The rows below fall into families. The same turns and mirrors carry the whole set onto itself and the rows of a family onto each other. For each named row, which other rows are in its family? Write them in the order they are listed.
These 32 rows form 4 families of 8 rows each.
j_194: [ 21.7   4.3   9.7   2.8  24.6  18.4  14.1   2.6  11.5   4.4 -18.1  -0.8
 -16.9 -20.8]
j_939: [ 14.3 -15.3  11.6  12.1  20.6   9.9  29.1 -23.6  -2.8 -29.6  -1.4 -14.1
  10.8 -23.5]
j_156: [-14.7  14.5   7.5   3.3  31.6 -12.3 -21.4  -9.5  18.7   3.9 -19.9  10.0
  -4.6 -14.2]
j_689: [-12.5   6.4   4.3  -3.3  25.8 -14.1 -17.2  -6.6  20.7  11.0 -13.7  14.2
  -8.9  -8.7]
j_564: [ 19.9   5.0  13.3  14.0  26.2  14.9  17.4   1.0   9.7   6.2  -9.7  -4.7
 -18.3 -12.8]
j_537: [  7.7 -23.6  -9.5  10.3  11.8  16.1 -18.9  -9.3  14.9  -7.7   6.6   2.2
  -0.7 -27.2]
j_498: [ 17.6  -6.0   6.4  13.3  36.6  19.0  -7.9 -21.5   9.4 -12.3 -28.8   6.7
  22.2  -4.9]
j_139: [ 22.2   5.7  13.9   7.6  25.8  14.7  11.0   7.9  13.2   8.7  -5.2  -5.2
 -12.6 -18.1]
j_982: [-15.4   1.9   6.6  -0.1  22.9 -13.3 -21.4  -3.1  18.8   9.9 -16.5  14.1
  -3.5  -7.5]
j_978: [ -7.7   8.5  29.6  -0.7  36.0 -19.0  25.1 -20.3   0.7 -10.9 -22.2  -2.0
   5.3  -4.2]
j_177: [-19.8 -20.0   7.1  -4.0  21.3 -17.7 -11.7 -30.7   5.4 -24.6  -5.8   4.6
  23.6 -18.1]
j_425: [-19.4 -18.5   3.9   1.9  27.8 -18.5  -4.1 -33.5  -2.6 -23.1  -8.1   8.1
  24.6 -18.2]
j_265: [ 15.6 -27.9  11.3   7.6  16.5   8.6  28.6 -17.0  -5.3 -21.6   4.1  -9.2
  13.3 -18.8]
j_575: [ 17.9   5.3  11.9  16.1  22.5  11.5  15.4   0.8  13.6  11.2 -11.9  -6.7
 -17.6 -17.3]
j_23: [-15.3  -0.6  17.7   3.8  15.2 -14.9  13.2  -0.5   0.2  -9.6  15.6   0.5
 -16.1 -33.1]
j_787: [ 15.1  -8.5   7.9   8.5  32.7  14.6  -4.2 -24.3  15.8 -10.3 -31.0  14.6
  19.8   1.1]
j_14: [-12.6  -3.4  13.3  -1.1  11.7 -23.4   9.4  -5.1  -3.5  -9.6   9.4 -11.8
 -13.6 -31.9]
j_780: [  5.7 -24.6 -10.1  13.9  12.5  11.7 -16.3  -6.4  15.3 -14.1   5.4   1.1
  -1.2 -32.2]
j_864: [ -6.8  11.7  28.7  -2.3  31.1 -15.7  24.4 -20.4   0.3  -6.0 -23.3  -1.5
   8.5   0.8]
j_772: [-18.7 -18.5   6.3  -4.5  20.9 -15.4  -7.4 -27.5   2.2 -31.2  -6.4   6.7
  24.9 -13.7]
j_838: [  2.3   7.6  37.7  -0.5  33.6 -17.4  21.8 -12.1   5.1 -12.0 -20.2  -5.4
  11.7  -4.3]
j_990: [-14.9  -6.5  12.3   1.4  15.2 -17.7  10.5  -4.7  -0.5  -8.2  14.8 -14.2
 -14.8 -32.3]
j_993: [ -1.6 -20.9 -19.2  11.1  13.8  14.1 -14.3 -14.9   8.9  -5.6   3.8   6.8
  -3.4 -28.6]
j_539: [-14.8  -6.8  11.2  -3.2  17.1 -22.9  15.0  -3.7   1.1  -1.7  15.4  -3.9
 -10.4 -31.3]
j_856: [  2.9 -25.0 -10.3   4.1  13.8  15.5 -16.4 -10.0   8.9  -8.1   3.3   2.4
   2.9 -37.0]
j_385: [ 13.2 -21.7  16.0  13.4  22.0  10.7  23.6 -23.0  -5.2 -29.8  -1.8 -13.7
  13.5 -22.5]
j_935: [-21.1 -17.6   8.2   7.6  23.7 -22.4  -7.3 -29.6   2.4 -21.8   2.2   1.7
  25.3 -12.1]
j_735: [ -0.6  12.2  28.4   5.8  39.8 -19.8  22.8 -15.5   1.5  -6.6 -16.8   0.2
   8.9   1.2]
j_316: [ 15.7 -12.6   0.6   6.6  32.7  11.2  -5.8 -26.2  13.5  -7.9 -31.2   0.5
  24.2  -0.3]
j_631: [ 11.4  -9.7   4.8  12.9  32.0  20.4  -1.7 -21.3  19.1 -10.4 -27.5  11.8
  21.1   1.2]
j_676: [-10.9   9.2   7.0  -1.0  26.9 -10.3 -20.7  -8.1  18.1   7.9 -12.9  23.2
  -1.5 -13.6]
j_547: [ 13.5 -21.8  10.4  10.2  27.1   6.2  27.4 -17.2  -7.2 -22.1  -0.8 -21.1
  13.5 -22.5]

The rest of the family of j_265: j_194, j_156, j_23, j_838, j_993, j_935, j_316
The rest of the family of j_780: j_939, j_982, j_575, j_14, j_864, j_772, j_631

